In the data rows, 50 means zero.
Here are some numbered points:
[41 48 72 47 55 34 41 48 44 73 49 61 54 60 53 54 51 38 55 49 69 42 48 52] 0
[48 52 42 58 34 36 32 56 47 74 58 55 53 67 58 25 44 61 43 33 38 52 47 61] 1
[76 43 38 63 49 47 73 61 35 26 65 57 33 64 50 62 52 42 42 61 49 65 41 48] 2
[45 41 54 42 48 39 24 44 57 58 62 53 55 54 59 45 55 49 61 43 52 43 36 52] 3
[53 43 30 53 36 56 36 60 58 75 51 50 63 52 64 39 33 47 47 50 35 35 55 66] 4
[51 57 71 36 48 32 40 37 55 58 51 62 42 59 33 51 48 34 61 56 83 46 44 53] 5
[37 59 55 46 62 40 56 47 47 61 46 46 62 36 52 40 42 51 56 58 59 46 61 64] 6
[54 54 64 46 44 45 45 60 37 60 47 56 44 63 42 35 43 35 53 77 46 31 47 46] 7
[56 44 42 56 42 56 42 42 67 58 61 61 40 53 70 45 43 56 35 37 50 66 33 64] 8
[40 37 35 49 48 65 46 46 50 27 57 26 57 37 53 65 58 59 42 52 44 45 61 34] 9
[46 52 47 51 60 59 66 51 37 49 40 44 47 46 49 41 55 46 45 50 60 46 59 49] 10
[40 58 49 43 54 43 55 49 43 58 40 51 57 48 55 34 53 43 49 48 60 51 51 51] 11
[58 57 49 52 45 52 58 67 38 45 47 56 42 60 47 40 46 56 38 62 32 48 59 45] 12
[59 51 69 42 53 44 48 38 52 49 42 66 39 55 41 57 52 34 44 42 67 47 33 47] 13
[61 58 65 51 54 53 48 59 51 27 45 50 42 51 28 62 57 44 52 65 50 52 57 46] 14
[56 49 56 47 41 55 41 53 65 51 49 51 47 57 50 51 48 53 48 47 55 43 43 54] 15
New points follow, each followed by the numbers of its two nearest points above, nearest first.
[55 53 48 56 46 50 56 55 56 51 51 50 48 53 48 48 51 46 40 63 48 49 42 52] 15 12
[51 55 57 57 55 58 37 41 50 52 53 55 56 50 50 43 56 57 43 42 42 54 45 46] 15 3
[31 43 58 43 58 45 36 50 50 43 57 44 56 41 53 61 59 66 36 51 29 47 58 42] 9 15
[34 53 51 38 58 43 37 43 61 54 50 44 51 39 48 48 40 53 57 49 62 48 52 52] 6 11
[53 52 38 42 53 63 50 35 54 66 48 57 54 32 68 72 39 35 50 55 55 39 44 48] 15 11
[49 64 49 50 53 64 62 52 34 57 37 49 59 55 41 39 41 51 48 66 51 37 47 42] 10 11
[59 53 52 49 54 52 55 41 59 55 49 55 50 42 57 65 45 38 63 52 57 42 39 50] 15 13
[53 44 67 50 56 38 54 48 64 41 50 52 41 56 56 50 66 50 52 50 53 61 46 41] 15 13
[41 44 33 42 42 46 23 47 48 65 66 43 71 37 57 31 47 54 56 56 25 56 55 59] 4 3
[65 34 34 70 46 54 63 62 60 57 55 57 44 65 65 54 57 57 53 46 43 63 36 66] 8 15
[50 45 36 53 36 61 60 61 46 61 50 44 49 54 66 46 34 52 52 39 37 38 52 54] 4 15
[44 38 35 52 39 34 34 42 54 74 51 56 62 53 60 35 32 38 52 52 50 48 47 58] 4 3
[41 62 75 42 59 41 43 60 41 49 43 54 48 60 38 29 54 56 48 55 48 48 58 52] 11 7
[54 39 41 66 41 64 53 63 47 73 66 47 50 58 73 66 49 47 52 61 33 71 45 56] 8 4
[67 58 60 59 50 50 60 63 43 31 53 59 24 63 56 75 51 51 32 67 43 57 45 41] 2 14
[66 71 66 50 57 48 59 64 49 58 36 76 49 64 40 38 41 37 37 65 45 47 31 66] 7 12
[67 45 54 52 36 43 38 49 45 57 54 59 49 66 32 64 36 35 61 73 48 38 50 38] 7 15
[56 54 51 59 44 60 56 48 52 47 54 41 50 50 42 56 51 49 48 54 43 56 39 50] 15 14
[45 50 47 42 54 53 47 49 51 48 49 53 56 46 52 56 48 59 49 45 43 58 49 52] 15 11
[33 39 15 41 36 53 41 34 60 55 53 33 58 35 59 36 44 62 61 34 43 54 50 57] 4 3
[60 44 58 52 53 38 43 57 43 52 48 60 43 67 45 31 51 55 44 41 41 45 55 57] 12 15
[43 30 37 50 33 50 46 39 67 47 61 35 46 44 64 42 48 59 51 20 44 59 48 47] 8 15
[56 62 70 66 66 48 57 64 36 57 37 68 43 66 42 39 60 56 41 66 30 66 54 57] 12 14
[64 59 77 60 90 59 99 72 36  3 29 33 42 52 28 54 86 52 46 62 54 73 71 45] 14 10
[47 41 32 43 39 47 37 41 61 62 58 42 57 43 64 46 50 48 47 30 45 46 48 53] 3 4
